Turns, then the turns between two rows, first turn first; the first pair answered:
lom:
[ 12  -9  -6  14  -6   3  13   7   6  -1  26  -5  -3 -14  11 -11   6   9
 -10 -15  16  -1  -2   4   2 -22  19  -6  11  -9  -8  -2  -1   9  -2  -8
   8  12   4  -5   3  20  16   3  -3] => [ 10  -3  -3  11  -9   3   5  21  16 -13  22  -4  -4  -7   4   0   8   6
 -12 -19   7   2  -5   5  -8 -19  15   5  10 -11 -16  -4  10   1   5 -12
   6   4  12 -10  14  27  19   6  -1]
[  8 -14  -8   6  -4   7  -4 -15  -4   1  -7  10   1   3   0 -11   2  -4
   5  12  -7  -8 -13  -4   8 -11   6  -8   0  -5   8   7  -7 -10   3  -3
  10   3 -15  -4 -15   9  -5  21  -2] => [  4  -9  -6   2  -5   7 -12  -4   6  -9 -14  10   3  13  -5  -3   0  -4
   4   6 -17  -2 -11  -4  -1 -12  -1  -3  -4  -5   4   7   5 -20   4  -2
  10   0  -6  -8  -8   8  -7  24   1]
[ 11   3   1   8   1  -7  -1 -13   3  18  18 -17  -1  -9  -2   4  -1   0
  14  -4   7 -22 -14  -8   3   0   7   5  17   1  -7   8  -7  14  -4  -6
   5   8  -8  -8  -7 -12   4   4 -11] => [  8  11   5   4  -4  -8  -6  -5  15   5   5 -16   3  -4  -3  16  -7  -7
   9 -14   1 -17 -21  -8  -2  -4  11   3  21   3  -8   8  -1   6  -4  -4
   6   3  -3 -19   5 -10   5   4  -9]
loso:
[ -1  -9   4  -7   1  -8   3   3  10   7  16 -17  -3 -10   4  -6  -3   2
  -1  -6   9 -15  -6  -7  -2   0  21  -7  18   8   6   8   8   6 -11  -6
  -5   6 -10 -22 -12  -1   9   3 -11] => [ -7 -12  11  -9  -1  -2   3  10  12   2  10 -12  -2  -6   1  -8   0  -1
  -4   9   7  -6  -3  -8  -3  -4  23  -4   6  11   2  12  14   5 -14 -10
 -12   4  -5 -21  -9  -1  17   5  -2]
[  5 -20 -17  -9  -1  -9  -3 -13  -5  -5   5   0  11  -2  -2  -7 -23 -15
   7   1   3   0   4   9  22   1   6   5 -11  -4   7   2  -1 -10  -2  14
  12  -1 -23  -9 -17   4 -10  -2  25] => [  6 -16 -20  -9  -2  -9  -4 -10   1  -3  14 -10   6  -6   2  -1 -22 -13
  11  -5   4  -5   0  11  19   6   4   8   0  -5   3   3   1 -18  -2  11
  15  -4 -18 -17 -17   4 -12  -4  18]
[ -6 -16  -1  -8   2   8   1   3  -4   9  18 -11  -2  -7   2 -11  -6  -4
  -7   8   0  -2   6   4   9  -8  20  -4  -8   7   1   5   0   5 -12 -12
 -10  -3  -4  -9  -7   6  18  10  -1] => [ -6 -14  -4  -9  -1   6   5  -2 -11  12  14  -6   5  -6   1 -13  -7  -4
  -7   9   2  -1   5  -1  13  -9  19 -10  -8   8   3   5  -6   6 -12 -10
  -9  -4  -9  -3  -5   2  14   8   1]
[  4  -8  -9  -1   1  -7   7 -14  -4   4  11  -1   9 -20  19  -1  -6   9
  -1 -15   6 -16  -3   6  19 -10   0  -4   6  -7   9   6 -18   8   5   7
   7  11  -8   7 -10  -2  -9  -4  -1] => [  0  -4  -4  -4   3  -7   5   4  10  -3  22  -6   1 -21  17   0  -4   9
  -2 -22   8 -20  -9   6   8   0  -2   9  12  -8   2   2  -9   1   5   3
   2   6   1 -11 -14   5  -7  -2 -12]
Gop:
[ 12  -2   5   4  11   1   6  -5  -7  -4   9  15   3   9 -25  -1  -8   5
  10   1  19 -12 -11   5 -11   2   2   3   2  -7   5   2   7   5  14   1
  -7  -7   9   6 -11  14  -1 -12  11] => [ 11  -2   7   4   8  -2   5  -4   0  -6   8  11   1   4 -20   3  -5   8
  10  -5  19 -17 -13   6 -11   1   2   0  11  -6   5  -2   6   7  15   1
  -3  -6  12   1  -9  15  -5 -14   7]
[-11   0  -6  -9  -3  12  15  -9  12   4  -7   5  22   1   6 -10 -13 -18
 -16  13  -4 -16  22  -3  18 -18  18 -31   2   6  15   8  -5   8  -9   0
 -12   9 -15  16  15  -9  18  15   4] => [-16   3   2 -16   0  11   9  11  32  -6   1  -1  15   5  -5  -6 -12 -21
 -17  14 -10 -15  15  -7   5  -9  20 -18   8   5   2  14  16  -4  -9  -9
 -20   1  -3  -9  17  -6  23  17   2]
[  0   5   8  -1  -9   3  -8  -2   3 -11 -20   9   4   5   8   1  16   1
 -15 -12 -11  -5  12  12  -9 -10  -1   5 -13  -6  -2 -14 -16   4  -3  -8
  10   8  11  25  20   3   1   5   9] => [ -4   5  12  -3  -2   1 -10   6   2 -13 -19  14   4  11   2  -2  14  -3
 -17   7 -16   7  13   6 -11 -11  -2  14 -26  -6  -6 -10  -6  -1  -2 -11
  -2   1  12  19  15   3   2   5  14]
[ -2 -11  -5  -2   6 -16   0 -14 -19   6  35 -19   5  -9   1 -12  14   5
  22 -12  10 -12   4   9  -3   7 -11  19  23  -9  -3  13 -20  -5  -4   4
  -3 -17 -13   0 -23   6 -10 -15 -11] => [ -5 -10  -4  -2  11 -17   0 -10 -23   5  36 -10   6  -1  -4 -13  13   0
  22   9   5   2   7   5  -2  15 -10  25   5  -8  -4  19 -11 -10  -4   4
 -18 -21 -14  -1 -29   6  -4 -16  -5]
lev:
[  5   2 -10   4   4  -6  -2  -7 -10   8  -3  -6   6   5  -5  10  -1  -5
  15  -9   3  -1  -3   0   6   8 -18  -1   5 -10   7   5  -5  -9  -2  -4
   8   4   5   8  -3  -4  -4  -5   2] => [ -8  -1   0  -5   5   2   8   0  -3   6   0  -3   4   3  12  -4   8  -1
  -1  -4  -2  -6   9  -1   3  -6   3  -4  -4  -2   1  -3 -14   7  -9 -12
   6  15   6  18  -3  -6  14   6   6]
[ -4   3  -1  -2  -8  -1   4   1  -4   3  -3  -1   4  -4   7   5  -1   0
   0  -3  -5   2  -4  11   5  -4  -2   4  -5   0   0  -2 -10   6   3  -4
  -1   8   3  -4   1   1   3  -2   0] => [-1  4  0 -2 -7  0  2  1 -4  1 -2 -2  6 -1  6  9  0 -2  2 -2 -8  4 -5  9
  1 -2 -6  8 -2 -3  5  1 -7  3  4 -1 -2  7  2 -7  0  0 -3 -2  1]
[  3  -4 -17  -2  13 -20   4   8  -7   6   2 -19 -18 -15   3  -8  19  18
  14 -16   0 -11  -8  23 -19  22   2   7  12 -10 -14 -19 -22  15 -18  -7
  20  -8   9  -5 -30   8 -10   7  -8] => [ -4  -5  -9  -5   9 -17   5  11  -6   6   1 -18 -13 -14   8 -14  25  21
   5 -15  -5 -17  -2  24 -20  14   7   8  10  -6 -15 -21 -26  21 -20  -9
  17  -2  10  -2 -29   8  -3  12  -9]
kel:
[ -5  -6  13 -16  25   0 -17  -6   9 -12  -5   1   5   4  -8  -5  -8 -15
 -22  20 -19  13   7   4   1 -15  18  10   5 -11  -6   7   3   3  -4  -5
  -6  -6  -1 -10  29  -6  18  19   3] => [ -3 -12   8 -12  29  -1 -11  -6   0  -3   6  -1   5   4 -11 -11  -7 -18
 -10  32 -16  14  10  -3   8  -8  19  14   0  -7  -5  11   2   6  -7  -6
 -11  -6  -4  -9  17  -4  20  16   6]
[  3  13  14 -11   4   9  13  20  11   4  17  -6  -9   8  -1  -2  11 -11
   1  13 -10  -8  -2   6  -3  18  -7  17 -15  -2  -8  -1  16  10   0 -12
 -16   2   4  -8  -8 -23  11   1   0] => [  0  21  16  -8  -9  11   7  21  23 -11  -3  -3  -6   8   5   8  12 -13
 -12  -6 -18 -10  -2   9 -10   1   0  11  -5  -4  -4  -6   9  10   0  -9
  -3   2   8 -12  12 -22   8   8   1]
[-1  2  2 -1 11 -6 12 20 14  3 11 -6 -8  1 -7  1  1 -1  4 -2 -3  4 -3  5
 -6  4 -2 12  6 -4 -9  1  8 -7  2  4 -3 -2 12 -1  1  1 -1 -2 -5] => [ -1   1   2  -1   0  -5   9  16  15  -9  -6  -1   7  -1   4   3  -4  -3
  -7 -14  -5   8  -2   5  -3 -14   8  -2  13  -1  -1   7   3  -5   2   7
   2   4  11   0  16  -3   0   3   0]
Now pairs of rows:
Each pair is two turns apart.
[  1  -1  -3  10   5  -1   7   2 -10   7  15 -13  -7  -9   0 -16   5   7
   0   4  11   1  -1  -4  -9  19 -10  16   3   0  -3  -7 -11  -2 -10   5
   4   1   8   9 -20   0 -10  -7   0] => [  1   5   0   9   1  -3   1  -1   2   1   5 -12  -6 -11   6  -7   6  13
  -6 -12   8  -6  -2   0 -14   9  -8  12  12  -1   1 -15 -16   3 -10   8
  15   2   9  11  -7   1 -14  -1  -6] | kel, lom
[ -5 -16  16  13  19  -6   4  17  -1  23   8 -17  -6   4 -23  -3  30  10
  -8  20 -17 -15   7  -7  -7   5  -6  23  12   4  -6   3   6  -1   5   2
 -25  -9  -9 -11 -13  27  21  -4  -9] => [  1 -18   8  15   4  -6   5 -10 -14  18 -22   3   7  -1  -5  -1  33  15
 -18   1 -13 -14  10   0   5 -18  -8  -4  12  -1  13  -9 -22  16  10  13
   5   0 -18  29   8  17  13  -6  -1] | kel, Gop
[ -8  16   9  -4   3   6 -10  18  23 -16   5  -6   6  -6 -13  -7  -4  -2
 -25 -12   4 -14  -7  11  -5  -7   6   2   2   7  -9  -8  13 -16   0  -6
  -1   5   5 -19  15  12  -4   7  -4] => [ -5   8   3  -3  -2   7  -7   0   2 -16 -13  13  22   2  -9 -12  -4  -2
 -32   0  -1  -5  -1   5   6 -21  10 -12 -18   8   4  -5   2  -7   0   0
  -3   9  -9   7  22   3   3  10   7] | loso, loso
[  7  -3 -11   7 -12  -6   0 -12 -13 -10  -5 -18 -10 -23   1  -8  10   9
   4  -6   9 -38  11   2  -5   3   6   1  12   1  -4  11   1   8 -10  -9
  26   7  27 -25  -8   9   6   0 -15] => [  6  -5 -11   8 -15  -4   4 -23 -28  -3 -12  -3  -5 -17   7 -18  13   7
   3  14   7 -34  20   2   1  -3   9  -3 -11   4   2   7  -7  16 -13  -5
  23   9  15   1  -8  -2  14   0  -8] | loso, Gop
[  8  -8   0   8  -2   1  11  -8 -13   3 -17   7  -1   3   2  -1   3  -5
  -3   6  -3  10   9 -14   4  -3  -1  -6 -14  -1   6  -2  -7   8   0   4
   7  10 -13  19   3  -6   0   3   6] => [  7  -1   1   7   5   0   3  10  -8   3  -3  -3 -10   6 -16   5   0 -11
   3  15 -10  11  -1 -18  -2  16  -8   7 -13  -7  -9   6  16  -6   2  -3
  -7  -3  -9  -6  -8   2   0   0   3] | loso, Gop
[ 12  -1 -17  -2   8 -10 -11  -8   0  -5 -13  16   6   2 -12  13 -18 -13
  10  11   0  11  -3 -13   4   9   2  -1  -4   2   9   7   5   5   8  15
   3 -10  -7   7 -11  -5  -1  -7   9] => [ 14   1 -22  -1   5  -9  -7 -16  -2  -3 -13  13   5  -3  -4  13 -13 -11
   9  -3   4   5  -2 -10   5   7   4  -8   2   4  10   4  -4  12  14  20
  13  -5  -6  12  -9  -5  -7 -10   4] | Gop, Gop
[ 19  -2 -17  -7   5 -14  23   2 -12  -9  15   1  13  -9   0   0 -21  -3
  18   4   1  -8  -2   6  19  13 -14 -10   6  -5  -1  -2  -9  -6  -1   2
  10  -2  -9  21 -13  -6 -17  -3  -5] => [ 11   3  -5 -12  10 -10  20  20  -5 -16  12   8   7   7 -11   0 -25  -9
  14  25  -8   7  -1  -3   9  14 -11   3  -8  -1 -13   9  11 -14  -3  -9
 -11  -7   0   6 -12  -5  -5   4   1] | Gop, loso
[ -5  -3   6   2  -3  -2  10  -8 -14  -9   5   5  11 -15  10  -8  12   8
 -25  -9  -5   6   6   4   7 -15  10   4   7  -3  -3   2  -8  14  15   2
   1   4  -3   9 -10 -14   7   2   5] => [ -9   2   7   1  -5  -1   5   1  -4 -16   7  -3   9 -17  10  -4  10   8
 -27 -17  -3   4   3   6   2 -14  13   6  18  -5  -5  -1  -6  10  16  -1
  -2   2   1   1  -8 -15   8   0  -1] | Gop, Gop
[-10 -15  15  -2  -5   0   9   0  -2  15   8  -1   4  -7   4 -20  11   4
   0  21   0  -5  17  -8   4  -2  14  -6 -10   4  -6  -1  -3  19  -9 -12
 -17  11   4   1  -9   4   9   4   2] => [ -7 -13  15  -1  -6   2  12  -3  -1  16   7  -3   6 -11   9 -19  11   7
   1   7   5 -11  15  -4   3  -4  13 -10  -4   4   5  -6 -12  23  -9 -12
 -13  14   3   3  -7   3   6   2   2] | Gop, Gop
[  6  -1  -4   4   8  -2   0  -2 -14  12  -3  -2  -1   2 -16  -1 -15   0
  10  18   5  13 -10 -13   7  17  -4  -3 -10   0  -1  10   7  -9  -1  -3
  -7  -3 -11 -14  -5   2  -1  -6   8] => [ -1   8   9  -3   4   1  -4  18   9   0   2 -15  -6  -3 -11   6 -12   2
   1  -2  -1   2  -9  -9  -8  12   4   7   3  -1  -8   8  11 -12  -1  -8
 -11  -2   5 -30   3   9   5   1  -2] | Gop, loso
[ -1   0 -10   6   7   3   7  -7 -16  18  10   4  -2  -3   3  -9   7   9
  10   8   8  -4   9   6  14   8  -7  10 -14   0   4  -9 -18   7   3   2
   5   6  -6  25 -10  -8   3  -7  -2] => [ -2   3  -1   4   1  -2   3  -2  -2  11  11  -9  -6 -12   8  -3   9  11
   4 -17  10 -16   9  15   5   7   0   6   5  -1  -2 -13 -23   4   1   3
  13   7   2  17  -6  -2  -5  -5  -7] | Gop, Gop
[  3  14  -8  -5   4  -5  -4   6   9 -10  -5  -6 -13  -4  -3  12  15  15
   6  -9   6 -15  -3   6 -21  14  -6  16  -2 -13 -21 -10   9 -10  10   5
  18  -4  16   5   2  -2 -13  -2 -10] => [ -1   7 -11  -3  -2  -3   4  -8  -1 -11 -15   3  -2  -3   7   7  19  19
   0  -4   7 -18   9   9 -14   3  -5   5 -12  -9 -17 -18  -6   0  10  10
  25   4  12  27   9  -8  -9   0  -5] | loso, Gop
[-14  -1  21  -7   2   6   1   6   0  -9   2   3   2   1  -6 -10  11   7
 -16  25 -10  -4  16   4 -12  -7   9  30 -19  -3 -23  -9   9   0  -6 -13
 -22  -2   4  -5  10  -6  22  -2  13] => [ -1  -9  -2   8  -3  -2   4 -29 -23   7  -9   6  12 -14   5  -8   7  14
  -6   5  10 -12  12   9  12 -15   0  -5  -2  -7   8 -15 -27   7  -1   7
  11   9 -17  25   6 -12  -1 -11  10] | loso, loso
[ -3  -2   5 -12  -6  11   1   6 -13   5  -6  -4 -19 -12 -17  -3   7  -1
  10  20 -20  16 -12   3   9   6  -6  25  -9   8 -17  23  17  11   1   8
 -14   4 -17   2   2  -7  22  -1   6] => [  1  -5   1 -12 -18  11   1  -4  -3   2 -13 -14 -12 -29   0   3   7   9
   5 -18  -9  -6 -16   7  11 -17   8   1  22   8  -4  18  -4  18  -3   9
   9  17 -20   2  14  -6  16   1  -5] | Gop, kel
[-12   9   1  -4 -10   6   2   4   2  -9  -5   9   5   4   5  -2  16   4
  -7 -12  -9 -11  14   3 -10 -13  -4   6  -5  -4 -15 -16   0  10   0   3
  12  -3   5  12  11  -7   7   7   0] => [ -9   7  -7  -1 -11   1   3  -6 -10  -3  -9  15  10   3   4  -6   9   4
  -4  -7  -7  -4  16   1  -1 -14  -5  -2 -10  -5  -6 -13  -7  11   0   9
  17   0  -2  23   9 -10   0   1   2] | Gop, loso
